In the data rows, 128 means zero.
Here are some rows, each followed by its group. Rows of different groups can look alike.
np.array([93, 114, 99, 143, 131, 93, 163, 131, 101, 103, 163, 158, 96, 108, 102, 145, 140, 111, 79, 106, 179, 100,
          119, 120, 144, 121, 153, 88, 102, 142, 140, 131, 106, 104, 118, 81, 126, 173, 101, 127, 106, 107]) 0
np.array([145, 81, 123, 130, 124, 124, 170, 154, 116, 121, 163, 161, 83, 134, 106, 155, 107, 139, 131, 116, 160, 92,
          123, 93, 113, 108, 148, 140, 108, 163, 124, 124, 121, 127, 122, 92, 164, 145, 122, 139, 135, 114]) 0
np.array([158, 94, 157, 113, 58, 134, 139, 142, 155, 152, 161, 136, 99, 159, 130, 124, 116, 168, 136, 137, 111, 108,
          116, 91, 85, 87, 104, 111, 115, 141, 111, 143, 147, 150, 142, 144, 126, 133, 154, 106, 110, 145]) 1
np.array([90, 117, 72, 179, 145, 99, 140, 101, 90, 85, 143, 148, 121, 81, 87, 112, 130, 78, 103, 87, 130, 89,
          149, 115, 170, 159, 155, 69, 133, 116, 122, 105, 93, 110, 77, 98, 82, 145, 78, 89, 113, 130]) 2
np.array([145, 72, 105, 131, 105, 157, 186, 149, 123, 121, 176, 141, 96, 132, 103, 161, 113, 138, 124, 105, 136, 107,
          84, 130, 98, 74, 147, 140, 100, 116, 87, 156, 110, 112, 123, 86, 118, 172, 120, 142, 116, 142]) 0
np.array([111, 107, 134, 134, 148, 129, 150, 87, 115, 107, 94, 147, 138, 117, 97, 108, 144, 91, 97, 112, 118, 159,
          135, 159, 138, 165, 147, 146, 118, 91, 139, 107, 122, 113, 104, 119, 97, 156, 116, 166, 75, 114]) 3
np.array([77, 119, 86, 177, 160, 66, 131, 121, 98, 85, 154, 161, 114, 83, 106, 125, 134, 90, 97, 91, 168, 96,
          124, 130, 168, 146, 169, 91, 124, 125, 168, 146, 76, 85, 80, 118, 102, 150, 76, 124, 98, 141]) 2
np.array([139, 155, 139, 101, 130, 176, 96, 107, 130, 147, 107, 113, 171, 185, 137, 134, 153, 160, 139, 166, 103, 155,
          156, 134, 96, 133, 132, 133, 141, 93, 125, 79, 172, 149, 145, 145, 167, 86, 140, 194, 110, 141]) 4
np.array([131, 97, 99, 142, 112, 136, 138, 156, 123, 105, 157, 142, 104, 118, 97, 165, 119, 132, 119, 116, 112, 81,
          107, 131, 147, 90, 152, 124, 96, 60, 102, 116, 101, 128, 109, 91, 140, 157, 125, 128, 120, 86]) 0
np.array([150, 163, 153, 94, 99, 190, 74, 131, 169, 165, 69, 97, 179, 164, 158, 148, 134, 127, 185, 170, 114, 172,
          174, 112, 98, 99, 99, 135, 174, 146, 111, 130, 160, 164, 164, 170, 176, 138, 161, 134, 137, 153]) 5
np.array([154, 130, 172, 90, 108, 175, 91, 168, 152, 176, 146, 130, 148, 139, 166, 140, 124, 149, 149, 165, 98, 136,
          125, 115, 125, 110, 68, 152, 167, 211, 118, 135, 146, 158, 168, 155, 122, 87, 160, 107, 159, 138]) 5
np.array([106, 117, 106, 151, 162, 87, 128, 71, 97, 94, 113, 104, 135, 82, 78, 100, 148, 85, 102, 100, 120, 137,
          97, 170, 175, 160, 154, 130, 99, 115, 129, 112, 116, 100, 97, 91, 98, 145, 90, 138, 89, 147]) 3
np.array([110, 78, 94, 165, 140, 122, 175, 120, 81, 96, 140, 162, 105, 97, 88, 126, 133, 96, 99, 84, 124, 81,
          100, 146, 169, 136, 178, 66, 130, 105, 135, 121, 73, 102, 105, 118, 116, 185, 102, 84, 139, 139]) 2
np.array([162, 89, 124, 126, 113, 114, 174, 128, 102, 123, 163, 156, 84, 128, 115, 153, 80, 131, 118, 112, 138, 101,
          95, 153, 123, 101, 139, 147, 77, 125, 118, 122, 114, 134, 142, 122, 145, 134, 135, 116, 115, 126]) 0
np.array([56, 109, 113, 163, 165, 77, 120, 63, 102, 91, 85, 129, 143, 97, 84, 81, 147, 94, 105, 105, 144, 142,
          98, 174, 147, 193, 157, 150, 119, 119, 131, 143, 120, 88, 82, 67, 88, 119, 91, 129, 116, 126]) 6
np.array([158, 169, 158, 96, 102, 188, 71, 147, 168, 162, 84, 109, 167, 162, 183, 138, 112, 148, 181, 182, 152, 153,
          137, 145, 92, 110, 96, 130, 156, 130, 127, 123, 156, 130, 173, 163, 163, 120, 159, 100, 142, 155]) 5
np.array([117, 126, 106, 156, 185, 94, 133, 76, 108, 101, 97, 86, 141, 90, 101, 67, 133, 90, 112, 117, 111, 143,
          118, 180, 117, 155, 155, 175, 103, 77, 131, 119, 128, 134, 114, 97, 85, 114, 102, 177, 119, 98]) 3
np.array([79, 107, 92, 155, 135, 86, 126, 97, 55, 87, 151, 127, 86, 68, 83, 91, 137, 78, 117, 85, 150, 101,
          109, 131, 174, 186, 153, 82, 139, 110, 173, 142, 57, 99, 80, 109, 109, 153, 82, 105, 115, 158]) 2
np.array([137, 172, 156, 101, 132, 150, 109, 107, 157, 145, 84, 99, 179, 177, 149, 127, 150, 142, 158, 156, 141, 172,
          168, 98, 103, 123, 120, 183, 125, 97, 121, 88, 159, 117, 153, 139, 129, 105, 136, 199, 109, 126]) 4
np.array([189, 97, 172, 102, 83, 132, 108, 182, 186, 159, 157, 143, 110, 142, 157, 106, 100, 134, 170, 149, 89, 131,
          121, 86, 124, 98, 91, 94, 128, 166, 105, 185, 135, 133, 157, 147, 124, 101, 163, 69, 153, 136]) 5
np.array([96, 123, 93, 172, 154, 89, 135, 85, 77, 85, 138, 128, 125, 54, 88, 115, 145, 85, 111, 81, 147, 117,
          124, 138, 150, 175, 166, 105, 137, 105, 179, 160, 112, 128, 71, 128, 106, 152, 88, 112, 111, 158]) 6
np.array([138, 140, 148, 95, 149, 155, 88, 136, 157, 150, 85, 121, 151, 158, 179, 149, 142, 158, 145, 170, 138, 171,
          135, 97, 109, 99, 100, 148, 154, 105, 134, 99, 181, 172, 155, 160, 176, 137, 161, 164, 134, 156]) 4
np.array([149, 91, 158, 101, 96, 114, 101, 161, 175, 170, 166, 142, 114, 158, 136, 141, 130, 172, 140, 145, 110, 113,
          128, 115, 158, 90, 83, 111, 132, 181, 85, 161, 144, 160, 173, 175, 166, 105, 164, 85, 164, 119]) 5
np.array([162, 106, 167, 94, 102, 130, 107, 186, 154, 150, 134, 127, 105, 120, 151, 110, 104, 133, 140, 149, 89, 102,
          116, 118, 121, 83, 82, 146, 130, 197, 72, 133, 155, 154, 164, 165, 151, 80, 170, 137, 137, 138]) 5
np.array([157, 156, 149, 111, 140, 130, 78, 112, 142, 159, 90, 87, 162, 175, 155, 152, 140, 155, 157, 170, 174, 154,
          135, 124, 108, 103, 106, 126, 160, 109, 108, 86, 159, 145, 162, 155, 157, 85, 153, 159, 151, 124]) 4
np.array([71, 124, 101, 153, 163, 117, 145, 87, 83, 100, 120, 117, 139, 86, 107, 98, 148, 80, 91, 97, 111, 148,
          100, 152, 177, 148, 144, 140, 108, 96, 121, 88, 110, 124, 84, 135, 76, 121, 103, 133, 116, 133]) 3
np.array([173, 95, 142, 118, 81, 142, 172, 172, 134, 146, 145, 137, 96, 141, 115, 127, 106, 136, 148, 131, 101, 108,
          110, 117, 103, 128, 132, 177, 104, 123, 111, 116, 138, 118, 152, 121, 140, 141, 141, 137, 115, 128]) 0
np.array([114, 160, 138, 115, 184, 135, 112, 99, 123, 134, 95, 78, 168, 162, 152, 119, 165, 128, 125, 138, 152, 153,
          118, 145, 92, 139, 124, 154, 137, 84, 140, 48, 152, 177, 146, 99, 126, 138, 137, 167, 91, 155]) 4
np.array([133, 150, 143, 104, 133, 149, 88, 90, 135, 146, 78, 64, 160, 153, 137, 118, 149, 150, 114, 142, 112, 166,
          157, 161, 107, 129, 116, 161, 110, 133, 112, 102, 161, 149, 145, 133, 155, 110, 142, 214, 118, 149]) 4
np.array([175, 103, 159, 108, 86, 154, 175, 138, 158, 154, 184, 132, 93, 154, 136, 153, 108, 137, 157, 136, 132, 108,
          121, 83, 91, 94, 116, 159, 120, 166, 131, 150, 152, 146, 162, 136, 140, 113, 135, 104, 139, 127]) 1
np.array([169, 148, 157, 86, 131, 186, 62, 150, 149, 176, 107, 108, 152, 160, 170, 170, 93, 147, 164, 174, 116, 163,
          171, 99, 108, 117, 96, 138, 158, 159, 126, 129, 153, 171, 158, 177, 168, 101, 157, 135, 156, 169]) 5
np.array([157, 165, 148, 87, 124, 177, 102, 116, 146, 156, 74, 100, 153, 148, 166, 142, 131, 164, 132, 157, 157, 182,
          174, 131, 132, 152, 122, 159, 143, 136, 142, 99, 162, 150, 155, 132, 194, 86, 148, 170, 155, 152]) 4
np.array([142, 69, 113, 139, 102, 132, 142, 180, 111, 105, 156, 145, 65, 125, 102, 155, 111, 142, 107, 117, 152, 75,
          101, 134, 128, 106, 148, 126, 106, 123, 123, 156, 121, 83, 137, 107, 155, 138, 122, 139, 125, 127]) 0
np.array([148, 167, 149, 90, 125, 170, 82, 141, 172, 162, 81, 150, 166, 171, 162, 125, 136, 144, 152, 166, 167, 168,
          146, 116, 117, 126, 105, 153, 198, 137, 119, 130, 154, 152, 164, 183, 179, 113, 152, 141, 146, 157]) 4
np.array([119, 100, 70, 159, 151, 105, 177, 151, 88, 85, 147, 166, 113, 91, 87, 157, 144, 117, 88, 82, 188, 79,
          120, 129, 157, 150, 165, 116, 111, 99, 111, 126, 78, 109, 101, 105, 93, 176, 97, 101, 118, 120]) 2
np.array([107, 114, 108, 144, 176, 103, 133, 100, 110, 94, 129, 93, 136, 103, 98, 106, 139, 98, 96, 103, 118, 119,
          114, 157, 148, 179, 148, 154, 106, 71, 118, 83, 117, 117, 101, 133, 82, 128, 94, 150, 114, 101]) 3
np.array([90, 103, 124, 151, 178, 100, 199, 102, 108, 101, 93, 117, 147, 114, 114, 101, 149, 102, 92, 104, 90, 137,
          149, 152, 139, 173, 157, 143, 117, 81, 132, 81, 144, 134, 113, 102, 130, 121, 102, 165, 127, 121]) 3
np.array([116, 106, 83, 166, 135, 112, 154, 121, 109, 101, 170, 156, 83, 93, 89, 129, 127, 120, 94, 95, 140, 82,
          84, 92, 171, 109, 173, 92, 113, 116, 126, 128, 72, 105, 111, 73, 100, 162, 84, 137, 134, 93]) 2
np.array([78, 150, 76, 175, 146, 64, 159, 118, 81, 88, 136, 159, 125, 78, 84, 147, 144, 97, 89, 82, 145, 97,
          104, 126, 184, 187, 168, 86, 137, 122, 147, 152, 92, 114, 78, 107, 94, 146, 93, 109, 84, 117]) 2
np.array([81, 120, 112, 158, 164, 96, 114, 97, 96, 94, 112, 130, 127, 83, 91, 96, 124, 94, 94, 104, 131, 126,
          125, 176, 157, 180, 145, 155, 103, 134, 143, 121, 94, 102, 94, 87, 102, 151, 102, 142, 115, 130]) 3
np.array([96, 122, 97, 174, 166, 86, 152, 85, 98, 95, 148, 122, 130, 85, 114, 73, 157, 76, 115, 93, 119, 96,
          145, 143, 179, 186, 150, 104, 112, 101, 153, 121, 91, 107, 79, 112, 74, 151, 80, 127, 104, 124]) 6
np.array([79, 116, 94, 172, 155, 94, 131, 101, 104, 82, 156, 117, 116, 73, 104, 107, 146, 91, 116, 83, 168, 122,
          81, 114, 146, 172, 162, 61, 109, 121, 144, 143, 87, 80, 83, 129, 88, 157, 93, 89, 123, 117]) 2
np.array([152, 83, 160, 119, 119, 140, 138, 139, 144, 136, 173, 134, 80, 151, 129, 147, 86, 165, 137, 137, 143, 94,
          129, 113, 110, 94, 116, 129, 108, 126, 121, 180, 157, 152, 148, 133, 152, 117, 147, 119, 177, 87]) 1
np.array([179, 95, 138, 102, 109, 163, 180, 157, 116, 134, 160, 123, 85, 152, 104, 119, 81, 167, 128, 137, 120, 107,
          100, 127, 106, 79, 121, 165, 99, 135, 102, 149, 124, 116, 150, 104, 105, 132, 153, 100, 125, 99]) 1
np.array([113, 154, 121, 135, 183, 117, 144, 98, 116, 104, 126, 105, 147, 131, 114, 103, 130, 108, 95, 125, 109, 173,
          143, 161, 128, 141, 149, 125, 129, 93, 97, 74, 147, 88, 137, 123, 109, 130, 114, 164, 120, 117]) 3
np.array([99, 130, 115, 143, 175, 98, 132, 82, 87, 100, 120, 143, 131, 84, 99, 64, 160, 74, 102, 107, 97, 128,
          127, 120, 143, 181, 166, 149, 122, 100, 128, 118, 105, 92, 102, 96, 113, 128, 104, 122, 98, 127]) 3
np.array([154, 76, 137, 108, 90, 119, 150, 160, 152, 149, 170, 168, 96, 142, 124, 136, 123, 124, 134, 132, 148, 121,
          109, 125, 128, 98, 130, 156, 88, 138, 119, 170, 139, 153, 145, 107, 117, 118, 145, 124, 126, 101]) 0
np.array([123, 178, 145, 112, 143, 130, 122, 77, 155, 129, 81, 109, 156, 155, 138, 113, 149, 115, 126, 146, 138, 184,
          124, 155, 75, 124, 137, 133, 148, 112, 122, 58, 154, 173, 160, 109, 135, 117, 142, 181, 112, 135]) 4
np.array([79, 118, 80, 184, 149, 96, 116, 112, 96, 85, 151, 161, 85, 83, 97, 96, 124, 85, 112, 99, 146, 94,
          119, 124, 161, 177, 170, 90, 132, 99, 174, 164, 79, 110, 99, 101, 82, 156, 84, 117, 113, 133]) 2
np.array([72, 114, 85, 174, 154, 79, 119, 117, 118, 84, 148, 119, 113, 74, 74, 88, 141, 99, 110, 89, 114, 85,
          118, 125, 181, 188, 142, 112, 105, 90, 173, 121, 106, 96, 73, 108, 88, 164, 73, 84, 90, 155]) 6
np.array([64, 139, 103, 165, 162, 69, 157, 88, 100, 86, 104, 129, 136, 85, 94, 78, 133, 124, 93, 90, 133, 128,
          126, 144, 144, 175, 158, 107, 129, 83, 133, 126, 107, 114, 86, 113, 120, 115, 82, 101, 91, 104]) 6
np.array([175, 164, 166, 91, 63, 157, 104, 154, 173, 173, 145, 90, 170, 130, 169, 167, 93, 172, 155, 173, 131, 145,
          179, 116, 92, 128, 96, 155, 160, 143, 108, 163, 160, 155, 172, 170, 172, 105, 158, 102, 137, 146]) 5
np.array([80, 89, 95, 177, 132, 102, 160, 115, 103, 79, 132, 150, 106, 78, 100, 121, 118, 93, 113, 83, 142, 97,
          88, 123, 188, 164, 161, 58, 155, 95, 162, 124, 88, 79, 82, 124, 91, 132, 86, 75, 143, 126]) 2
np.array([149, 172, 160, 91, 61, 171, 57, 174, 154, 173, 78, 107, 164, 165, 190, 136, 148, 188, 165, 161, 126, 164,
          163, 104, 91, 100, 87, 155, 150, 147, 93, 145, 155, 157, 165, 173, 179, 100, 155, 121, 163, 162]) 5
np.array([87, 125, 82, 170, 137, 108, 123, 106, 82, 89, 138, 120, 100, 69, 97, 130, 112, 100, 124, 92, 158, 95,
          92, 120, 168, 161, 167, 66, 104, 87, 159, 141, 77, 118, 91, 106, 141, 131, 94, 106, 105, 112]) 2
np.array([124, 154, 140, 98, 135, 168, 114, 108, 161, 150, 88, 87, 150, 162, 151, 117, 140, 154, 142, 157, 128, 169,
          147, 145, 76, 131, 101, 155, 153, 134, 147, 75, 157, 132, 150, 126, 156, 137, 163, 174, 135, 127]) 4
np.array([70, 151, 85, 174, 168, 106, 169, 100, 86, 92, 117, 135, 113, 76, 96, 97, 126, 64, 79, 94, 136, 110,
          117, 141, 178, 165, 168, 127, 123, 105, 131, 171, 116, 123, 80, 76, 62, 167, 82, 134, 123, 104]) 6
np.array([169, 183, 170, 96, 85, 170, 97, 183, 143, 177, 109, 131, 144, 163, 164, 167, 126, 197, 182, 170, 95, 155,
          157, 117, 117, 92, 91, 144, 148, 169, 97, 141, 167, 163, 147, 158, 138, 114, 164, 103, 144, 146]) 5
np.array([89, 127, 95, 170, 148, 93, 131, 99, 90, 85, 118, 142, 113, 95, 100, 93, 154, 73, 108, 85, 151, 110,
          133, 143, 170, 156, 150, 132, 131, 98, 154, 117, 81, 98, 91, 117, 80, 142, 81, 122, 95, 132]) 6
np.array([90, 160, 80, 153, 166, 87, 141, 82, 93, 92, 134, 114, 124, 82, 105, 89, 139, 51, 77, 95, 110, 150,
          134, 175, 139, 174, 145, 135, 112, 99, 129, 130, 129, 118, 86, 90, 102, 146, 94, 149, 86, 96]) 6
np.array([129, 112, 108, 144, 143, 125, 155, 141, 101, 98, 152, 138, 91, 117, 96, 162, 162, 105, 90, 100, 180, 83,
          114, 145, 112, 129, 173, 131, 100, 118, 130, 112, 98, 107, 114, 128, 115, 168, 111, 114, 94, 104]) 0
np.array([128, 150, 132, 89, 140, 182, 45, 110, 162, 166, 79, 97, 175, 160, 186, 156, 123, 141, 168, 172, 120, 175,
          155, 131, 83, 120, 83, 139, 169, 136, 135, 147, 157, 144, 146, 190, 174, 90, 152, 126, 169, 154]) 4
np.array([167, 151, 163, 95, 103, 134, 105, 149, 150, 168, 120, 146, 137, 136, 164, 137, 113, 191, 163, 166, 104, 146,
          139, 131, 132, 107, 88, 134, 164, 180, 96, 112, 157, 161, 159, 152, 139, 92, 160, 101, 154, 131]) 5
Which 5 groups are nearest to each row below, nearest first, going by the average distance to the group's rows?
np.array([91, 140, 129, 153, 163, 95, 145, 80, 115, 106, 104, 128, 149, 120, 96, 100, 162, 99, 92, 111, 113, 154,
          143, 141, 140, 168, 142, 171, 113, 101, 147, 85, 114, 104, 107, 88, 141, 113, 117, 152, 93, 134]) -> 3 6 2 0 4
np.array([111, 85, 84, 150, 119, 136, 153, 173, 111, 107, 159, 168, 73, 123, 125, 158, 101, 141, 133, 104, 156, 96,
          103, 147, 106, 101, 160, 138, 117, 102, 109, 133, 97, 103, 118, 94, 146, 143, 103, 108, 114, 111]) -> 0 1 2 3 6
np.array([135, 194, 156, 102, 101, 167, 104, 106, 134, 159, 56, 135, 176, 182, 158, 142, 129, 118, 118, 164, 137, 173,
          144, 159, 101, 112, 103, 154, 150, 109, 161, 92, 157, 136, 153, 143, 157, 97, 150, 143, 140, 132]) -> 4 5 1 3 0
np.array([145, 108, 145, 115, 147, 140, 95, 96, 145, 127, 68, 85, 158, 143, 138, 108, 147, 129, 129, 146, 134, 179,
          150, 137, 138, 124, 132, 165, 136, 91, 115, 75, 167, 140, 151, 141, 147, 104, 145, 165, 115, 141]) -> 4 3 5 1 0
np.array([132, 76, 107, 132, 113, 100, 160, 142, 118, 118, 167, 166, 88, 138, 77, 158, 121, 122, 104, 103, 164, 91,
          132, 110, 126, 105, 154, 100, 79, 106, 130, 134, 103, 95, 125, 114, 119, 161, 127, 125, 120, 103]) -> 0 2 1 3 6
np.array([155, 129, 137, 110, 145, 133, 115, 124, 162, 146, 57, 100, 145, 171, 169, 113, 160, 151, 132, 154, 114, 176,
          140, 126, 105, 122, 124, 162, 130, 100, 139, 85, 172, 132, 147, 144, 163, 165, 154, 169, 145, 126]) -> 4 5 1 3 0
Which 4 groups are nearest to each row below, nearest first, going by the distance to the centre of the group?
np.array([122, 161, 122, 115, 145, 113, 97, 88, 165, 129, 95, 102, 168, 163, 144, 136, 165, 112, 117, 145, 141, 177,
          125, 177, 91, 139, 130, 143, 127, 65, 148, 114, 152, 138, 145, 118, 148, 137, 135, 177, 95, 124]) -> 4 3 0 5
Which 5 groups are nearest to each row below, nearest first, going by the distance to the group's nearest row?
np.array([78, 128, 71, 172, 149, 81, 118, 110, 99, 85, 137, 155, 111, 80, 88, 161, 129, 85, 102, 92, 144, 82,
          131, 145, 201, 170, 162, 85, 110, 128, 166, 148, 84, 87, 85, 98, 107, 182, 73, 80, 85, 121]) -> 2 6 0 3 1
np.array([123, 161, 168, 94, 112, 183, 76, 158, 165, 167, 97, 94, 167, 184, 163, 161, 132, 137, 178, 161, 87, 161,
          132, 137, 109, 110, 93, 146, 154, 126, 132, 116, 173, 145, 150, 165, 173, 102, 155, 154, 131, 136]) -> 5 4 1 0 3
Which 4 groups are nearest to each row below, nearest first, going by the distance to the group's nearest row?
np.array([161, 184, 156, 83, 133, 148, 85, 116, 153, 146, 87, 123, 166, 164, 155, 153, 123, 144, 158, 156, 126, 176,
          181, 129, 109, 129, 111, 136, 145, 112, 136, 105, 154, 169, 165, 129, 155, 114, 149, 148, 141, 153]) -> 4 5 3 1
np.array([141, 133, 151, 128, 157, 115, 113, 98, 140, 129, 82, 99, 152, 155, 123, 125, 141, 100, 133, 134, 128, 166,
          155, 140, 102, 132, 126, 149, 110, 95, 134, 111, 147, 139, 145, 104, 155, 134, 120, 200, 113, 121]) -> 4 3 0 5
